Each row has a name. After each piece below comes the name of the row it's from, unless a question asks for something else. Each question is about the rows just above it. Places in a row count from 0.

Columns, left to right: P L Y D K J
[186  88 105  93 121 148]  Q_723
[169  76 133 132 133  94]  Q_377
[113 186 131 124 153 116]  Q_34
[121 133] is in which column, read top down?  K
The next 3 entries after [186 131]:  [124 153 116]
Which column holds this, read top down? [133 153]  K
[93] is at row and place  Q_723, 3
What are the next 3 entries after [169  76]?  [133 132 133]

Columns, left to right: C F T S N Z
[128 116 136 130 133 116] = Q_201
[153 116 131 154 152 104] = Q_132
[137 114 137 139 143 186] = Q_528
[129 185  76 122 102 174] = Q_320
Which column holds [186 174] top down?  Z
Row and place of [185] in the named rows:  Q_320, 1

Columns, left to right: R V X A G E M U W
[141 120 117 132 115 117 135 110 138] : Q_417
[146 103 117 167 194 134 114  76  61] : Q_577
[147 103 171 168 195 131 113 168  63] : Q_280
[120 167 194 195 168 134 114  76  61] : Q_359
What are the next 3 entries after [117 167 194]?  [134 114  76]
Where in the named rows is [171]?  Q_280, 2
The row with [146 103 117 167 194 134 114  76  61] is  Q_577
What are the next 3 entries after [168 195]?  [131 113 168]
Which column holds [ 76 168  76] top down?  U
The row with [147 103 171 168 195 131 113 168  63] is  Q_280

Columns, left to right: Dazon gek Zad Zub Tirod sota kasi
[172 120 127 167 134 111 151] -> Q_446
[172 120 127  73 130 138 128] -> Q_357
[172 120 127 167 134 128 128] -> Q_493
q: [172 120 127 167 134 128 128]  Q_493
Where in the named rows is [151]?  Q_446, 6
q: [172 120 127  73 130 138 128]  Q_357

Columns, left to right: pef nifof gosam nezi
[104 151 114 103] = Q_977
[143 110 143 138] = Q_661
[120 117 193 162] = Q_100
[160 104 136 116] = Q_560
[189 138  82 137] = Q_412
[160 104 110 137] = Q_98
q: [189 138  82 137]  Q_412
Where in the named rows is [103]?  Q_977, 3
Which column holds this, read top down? [114 143]  gosam

Columns, left to right: pil kizo guli noto mase Gib Goro tula Fufa tamiz
[151  74 173 152  69 168 116 168 135 128] -> Q_781
[115 113 107 150 135 157 133 111 147 126] -> Q_356
[122 122 120 131  97 121 125  99 110 108] -> Q_458
[123 111 155 126  75  98 108 120 101 125] -> Q_761
[136  90 164 144  68 139 112 145 125 128] -> Q_607
[159  83 139 125 132 180 130 193 133  88] -> Q_31
[136] is at row and place  Q_607, 0
Which column holds this, read top down? [173 107 120]  guli
Where in the named rows is [107]?  Q_356, 2
Where in the named rows is [116]?  Q_781, 6

Columns, left to right: kif kib nug dod Lirav mapog kepe
[ 70 146 153  99 121 178 148] : Q_65
[164  98 124 147 142  67  93] : Q_210
[ 95  76 132 140 126 122 140] : Q_243
[148 153  99 140 126 122 140] : Q_918
Which column holds this, read top down? [164  95 148]  kif
The next 3 entries after [146 153  99]:  [121 178 148]
Which column holds [ 95 148] top down?  kif
[ 93 140 140] is in which column, read top down?  kepe
Which column holds this, read top down? [148  93 140]  kepe

Columns, left to right: lenup rumab belas nem zupa Zalur nak Redof
[121 137 120 106 144 133 125 121] -> Q_109
[121 137 120 106 144 133 125 137] -> Q_91
[114 120 130 123 128 125 130 130] -> Q_154
[146  96 138 178 130  98 121 112] -> Q_422
[146  96 111 178 125 143 134 139] -> Q_23
[ 94 127 189 123  78 162 190  97] -> Q_532
[ 94 127 189 123  78 162 190  97] is in which row?  Q_532
What are the next 3 entries after [123 128]?  [125 130 130]
q: [146  96 138 178 130  98 121 112]  Q_422
Which column holds this, read top down? [137 120  96  96]  rumab
Which column holds [130 138 111] top down?  belas

Columns, left to right: robot tubuf duvi ketak Giton fepil
[147 116 128 181 107 167] : Q_896
[111 116 128 133 135 134] : Q_19
[138 124 180 137 115 128] : Q_908
Row and place of [138] in the named rows:  Q_908, 0
q: [111 116 128 133 135 134]  Q_19
Which column holds this, read top down? [128 180]  duvi

